(in the rows, 128 means zero)
One turn or mirror swaps these rows in pairs. Which row does each one swap with?
Z29: [116 120 116 153 118 117 166 134 113 126 114 157 154 138 129  97 151 143]
Z57: [130 135  90 175 133 137 122 133 117  90 120 116 119 113 148 110 136 117]
Z541: [ 96 120 131 146 136 113 161 117 130 148 127 137 127 137 113  93 132 117]
Z18: [127 139  72 165 145 123 130 133 123 103 122 109 127 121 134 107 123 129]
Z521: [ 75  81 129 129 111 124 122 143 126 141 123 130 137 152 153 132 119 123]
Z682: [ 61  85 122 148 131 122 106 139 142 113 122 122 134 152 152 116 120 117]
Z325: [ 75 106 103 163 114 133  95 135 150 137 140 127 147 137 153 109 127 120]
Z548: [117 113 131 126 159 129 113 156 125 128 108 123 109 101 168 112 108 126]
Z776: [110 138  98 180 137 131 119 133 107  88 131 114 112 120 142 103 129 112]
Z694: [127 119 127 120 148 116 114 155  96 117  96 120 130 104 162 121 130 122]
Z520: [138 128  91 182 129 130 109 138 119  98 107 111 127 132 152 111 134 123]
Z375: [103 109 116 148 133 115 151 118 128 120 133 150 131 161 133  86 159 125]
Z982: [ 93 103 101 123 106 127 109 151 141 139 121 135 162 141 142 137 126 127]
Z994: [ 58 106 122 152 125 120 119 150 150 122 136 147 142 142 160 133 132 128]
Z33: [129 119  71 174 147 114 126 143 114 102 115 108 124 124 145 117 127 132]
Z252: [122 119 133 130 142 119 115 180 112 111 111 136 127 104 154 132 110 136]
Z95: [ 63 109 117 166 117 112  91 162 140 124 138 139 140 127 140 116 129 123]
Z480: [133 131  82 177 147 111 127 137 119  94 115 123 124 122 144 118 144 131]
Z104: [104 115 124 129 136 100 160 116 115 127 125 143 128 141 118  95 139 144]
Z271: [108 133 139 132 121 123 149 131 122 137 134 148 135 148 135  77 140 123]
Z30: [123 141  81 176 139 109 145 138 101 117 120 122 135 108 149 120 134 135]
Z765: [ 75  98 111 145 112 116 106 152 148 116 128 137 139 160 146 128 113 138]
Z217: [ 95 122 144 142 132 112 149 129  99 147 128 156 132 116 141  85 143 129]
Z185: [124 110 123 132 144 108 113 173 111 123  95 118 129 110 148 132 106 118]
Z577: [118 118 115 165 127 116 131 128 111 136 102 162 127 114 117  99 163 113]
Z284: [110 132  79 183 147 110 131 140 114  92 115 122 117 126 149 115 121 124]
Z820: [ 61 107 132 143 112 140 112 141 127 117 119 111 145 150 150 115 118 125]
Z299: [ 96 121 119 153 143 100 147 122 120 161 121 142 120 112 128  87 138 141]
Z777: [132 116 121 140 137 115 101 182 135 126 116 126 146 104 145 122 114 117]
Z110: [107 132 133 133 140 127 141 113 129 134 125 148 116 151 144  88 154 141]
Z4: [130 108 135 128 156 111 111 162 124 120 111 126 117 100 139 129 112 123]
Z414: [ 96 127 116 156 141 118 155 105 102 142 129 147 144 147 129 102 141 139]
Z522: [ 76  91  97 153 124 124 101 150 132 138  90 139 147 112 156 124 133 116]
Z852: [102 112 137 146 144 109 147 110 115 132 126 153 102 148 132  99 144 126]
Z151: [ 81 100 132 140 130 129  97 152 143 134 129 143 163 151 144 121 120 128]
Z937: [124 120 124 124 145 129 117 165 113 121  98 124 119  99 170 118 113 116]
Z24: [135 111 124 131 148 108 113 178 105 115 109 131 121 110 144 128 119 123]
Z654: [ 70 104 116 143 107 139 120 132 137 130 140 120 148 140 165 122 129 142]

Z299 swaps with Z95
Z654 swaps with Z271
Z185 swaps with Z480
Z694 swaps with Z520

One turn or mirror swaps these rows in pairs. Which row does each one swap with?
Z363: [ 98 107 130 145 113 104 133 115 107 121 162 110 112  92 143 134 135 129
 106 158 127 139  91 140 121 120 133]
Z919: [125 146 127 151 135  84 130 121 143 142 136 130 117 126 117 138 111 165
 134 162  99 124 139 148 124 153 150]
Z32: [129 148 131 151 138  91 132 117 143 144 134 138 119 127 123 131 104 157
 136 159  98 121 144 153 128 154 153]
Z875: [134 151 136 152 140  86 127 126 153 142 138 137 119 117 113 128 111 162
 138 153  96 126 142 140 121 150 145]
Z935: [ 98 117 111 118 174 110 116 138 112 118 162 129 119  97 145 151 127 158
 135 132 124 102  97 136 128 131 163]
Z658: [147 140 147 131 142 130 123 119 140 153 117 134 135  90  96 157 122 135
 153 105 143 106 150 144 109 132 157]
Z5: [128 117 125 110 114  86 131 102 130 143 137  91 118  70 117 149 128 139
 112 112 140 146 131 137 101 123 129]
Z295: [110  87 121 103 125 122 133  88 109 130 165 115 125  87 136 140 107 125
 121 109 148 136 129 149 122 126 147]
Z122: [ 96 108 137 139 133 113 133 107 104 142 138 148 131 122 145 152 100 120
 139 163 123 111 126 166 134 149 169]
Z993: [ 88 111 118 122 144  92 126 125 106 131 186 133 132 113 150 128 122 147
 153 170 100 120 132 134 132 140 130]
Z369: [148 151 128 138 139 106 106 142 158 130 166 126 125  99 103 111 143 158
 153 118 113 114 134 125 109 125 131]
Z472: [106 121 123 122 123  84 110 128 128 139 183 126 140 111 145 117 119 137
 168 157 109 112 159 140 123 145 112]
Z590: [124 112 115 105 151 141 117 122 113 133 190 126 140  76 133 118 145 142
 144 105 133 114 134 138 123 118 147]
Z80: [121 122 132 124 100  86 100 127 139 136 170 128 133 107 127 111 104 119
 168 147 116 122 165 155 117 143 112]
Z161: [111 130 129 116 117  88 110 128 129 132 177 126 137 108 144 123 114 139
 169 165 100 117 164 138 124 146 120]
Z41: [146 144 125 127 150 115 108 140 139 121 178 124 128  83 114 119 141 157
 158 114 109 114 140 126 110 118 130]
Z327: [117 120 126 127 168 118 126 134 122 130 128 128 116  93 119 164 117 148
 131  99 146 105 118 142 116 137 180]
Z720: [121  96 116  97 144 134 123 114 110 133 192 128 134  86 134 120 125 134
 142  99 141 123 138 143 128 112 142]
Z142: [113 105 125 145  86 120 122 135 131 122 155 117  98 108 126 109 118 113
 108 138 141 127 120 156 116 129 145]
Z863: [116 137 129 153 136  87 130 122 139 143 130 138 117 122 126 139  96 149
 136 160 102 122 139 162 129 156 160]
Z479: [ 97 109 131 144 111 112 136 117 111 127 168 118 114 101 142 130 131 126
  98 158 121 137  88 146 118 126 132]
Z567: [143 156 130 142 144  86 117 129 153 139 144 131 119 114 109 123 117 169
 145 143  99 118 136 132 118 139 135]
Z774: [ 91 110 145 139 127 127 124 111  95 138 148 146 137 115 146 158 115 111
 139 155 129 107 122 166 128 143 166]
Z755: [117 123 132 120 115  87 100 135 130 129 175 130 133 114 135 121 111 135
 175 166 109 116 158 150 120 141 112]
Z85: [119 120 125 150  81  96 106 125 128 113 143 113 102 110 137 122 121 111
 109 146 132 118 128 153 126 133 153]
Z213: [140 144 157 138 132 128 133 115 133 159 121 133 143  93 101 154 129 123
 157 116 131 114 149 153  98 130 142]
Z883: [109 119 116 122 178 124 115 136 119 123 139 129 119  87 127 166 125 153
 142 109 148 100 110 144 122 131 169]
Z697: [132 138 138 130 111  89 103 128 144 132 134  99 120  77 117 158 143 134
 137 120 140 126 122 124  89 120 114]
Z950: [ 91 109 134 139 127 117 137 113 101 145 141 144 124 118 144 151  97 121
 134 159 123 111 127 170 133 146 169]
Z98: [122 132 136 152 136  85 135 120 134 143 127 132 117 131 122 139  93 150
 131 152 104 121 140 153 126 158 163]
Z439: [ 95 112 145 146 132 129 130 114  93 141 143 144 133 116 145 158 115 108
 144 154 126 104 119 169 122 139 161]
Z413: [116 110 125 100 130  97 135 106 127 142 140 105 119  71 113 151 117 139
 121 113 160 148 124 144 106 124 125]
Z45: [ 89 106 141 138 129 123 128 110 103 148 140 139 127 116 146 156 104 114
 138 158 122 111 130 173 135 145 169]
Z505: [117 135 158 149 119 106 135 101 104 152 152 130 142 101 134 147 137 129
 124 161 107 145 111 136 122 124 112]
Z176: [147 134 125 130 149 117 100 142 140 122 171 123 136  84 108 120 147 149
 167 106 122 111 139 124 113 117 134]
Z502: [132 114 129 144  79 108 108 132 145 115 147 114 102 104 128 116 112 109
 130 130 141 115 138 145 113 127 147]
Z800: [102 123 150 137 116 125 108 145 109 124 153 126 127  83 139 173 145 112
 152 136 143  90 107 132 105 120 133]
Z887: [126 119 126 122 103  80  98 129 135 135 168 121 136 106 133 110 109 122
 167 151 115 118 168 152 119 138 127]
Z866: [111 129 150 141 121 123 116 155 119 131 137 119 135  74 122 150 157 116
 146 139 146 102 101 137  98 112 128]
Z432: [131 133 156 151 119 112 146  99 121 163 153 137 147  91 120 128 138 130
 131 154 107 141 116 149 105 133 117]
Z761: [129 135 141 138 111  90 109 130 142 135 134 101 116  74 108 147 148 135
 129 125 143 130 121 118  95 119 110]
Z318: [113 122 113 128 170 121 120 140 122 120 142 124 113  90 128 167 129 159
 136 114 144 108 102 140 123 129 172]
Z463: [ 92 110 147 136 126 127 132 115  92 135 144 142 129 112 144 160 113 114
 137 154 132  97 118 168 127 140 161]
Z575: [149 154 130 144 143  96 111 139 157 134 156 126 121  96 106 124 139 164
 147 125 100 115 137 128 117 129 125]
Z992: [143 134 140 130 143 128 118 128 140 147 117 125 128  86 101 155 124 133
 154  97 146 107 141 152 109 135 164]
Z680: [ 89 117 114 123 151  91 110 130 104 124 189 132 130 107 156 126 126 149
 153 161 101 117 127 139 123 137 125]
Z215: [107 102 124 146  91 102 110 134 123 112 154 116  93 110 133 127 115 116
 107 142 141 123 114 152 112 129 139]
Z158: [107 122 151 142 119 109 144 100 106 146 160 126 131  88 139 138 141 133
 113 160 111 142  97 143 121 121 122]
Z674: [105  88 115 102 132 112 130  90 111 142 151 104 117  83 134 145 120 121
 118 106 152 138 131 154 116 128 144]
Z969: [108 120 119 123 126  86 110 126 124 134 177 126 130 118 147 120 111 136
 172 159 100 123 159 146 122 144 115]
Z426: [113  96 111  99 137 136 113  98 108 126 188 110 131  80 138 121 124 118
 138 115 146 127 133 148 120 125 147]
Z844: [145 140 159 137 131 122 128 111 132 160 117 133 143  91  98 148 129 134
 153 113 136 114 147 154 101 135 138]
Z519: [117 127 121 129 169 124 123 133 126 132 130 129 114  90 123 167 120 154
 133  96 146 101 123 143 122 130 174]
Z446: [103  98 118  95 127  91 133  90 115 146 150 106 128  76 126 149 116 126
 119 120 151 150 127 143 112 138 135]
Z150: [100 115 132 140 117 112 138 111 102 127 170 125 122  98 140 132 139 128
 102 162 117 136  91 142 123 123 135]
Z599: [120 115 126 100 115  82 117  99 124 141 136  92 121  76 127 163 122 130
 130 115 145 144 133 140 110 132 126]
Z358: [138 134 151 137 138 133 119 117 142 160 117 132 136  93 103 153 122 130
 154 105 143 115 153 154 105 128 150]
Z772: [143 138 160 134 130 127 128 114 142 157 120 135 143  90 101 146 124 131
 161 116 138 115 154 153 102 130 145]
Z349: [ 99 113 134 143 132 107 139 109 107 146 139 142 122 129 143 149  97 127
 133 160 120 115 131 167 135 154 159]
Z868: [127 114 117 112 154 144 104 128 116 123 190 134 140  78 129 114 143 143
 149 106 135 121 127 139 120 127 143]
Z175: [ 90 111 115 112 160  90 122 122 106 123 184 124 126 106 158 144 126 153
 147 155 113 118 105 136 128 134 141]
Z203: [142 137 142 132 137 125 117 118 139 154 116 134 134  87 101 156 122 133
 155  97 145 110 150 152 108 131 154]
Z894: [101 117 108 124 177 110 121 138 117 120 153 125 117  95 140 158 122 162
 133 120 129 108 102 135 128 139 168]
Z212: [127 119 111 112 154 139 112 132 121 125 189 123 131  80 119 121 142 133
 151 100 130 118 140 138 118 116 144]
Z595: [126 113 133 140  81  99 105 123 145 128 141 109 101 108 116 117 107 109
 137 135 132 117 156 159 114 135 138]
Z537: [102 120 119 123 175 117 116 141 112 119 147 128 119  91 143 163 127 154
 136 120 139 104 105 138 125 139 173]
Z496: [126 125 127 120  99  97  99 116 142 134 164 113 121 107 126 111 109 119
 160 149 132 117 174 143 108 138 117]
Z753: [134 148 127 151 140  85 121 139 155 137 140 130 117 118 112 127 110 167
 139 145 100 119 137 138 121 153 145]
Z557: [133 115 118 115 149 137 113 124 123 122 200 125 139  81 125 119 138 136
 152 102 127 114 131 140 127 121 139]
Z512: [ 89 110 110 122 163 100 121 133 108 118 175 127 121  99 155 147 132 157
 136 150 116 112 100 138 133 132 143]
Z506: [121 135 155 144 109 106 102 144 129 128 137 118 121  76 120 155 155 126
 147 131 142 109 111 129  98 119 119]
Z604: [126 112 130 131  84  88 100 125 149 129 140 115 119 106 114 120 111 110
 143 134 136 112 162 152 101 142 135]
Z46: [115 103 114 100 135 134 119 112 107 133 189 120 139  77 143 125 131 125
 141  95 139 115 136 144 123 121 146]
Z515: [133 141 146 132 112  92 106 135 145 130 134 107 121  77 116 152 150 137
 149 128 141 121 121 123  90 122 111]

Z894 swaps with Z753
Z175 swaps with Z369
Z755 swaps with Z590
Z537 swaps with Z875
Z993 swaps with Z176
Z413 swaps with Z85
Z45 swaps with Z358
Z142 swaps with Z599
Z215 swaps with Z5
Z866 swaps with Z505
Z158 swaps with Z506

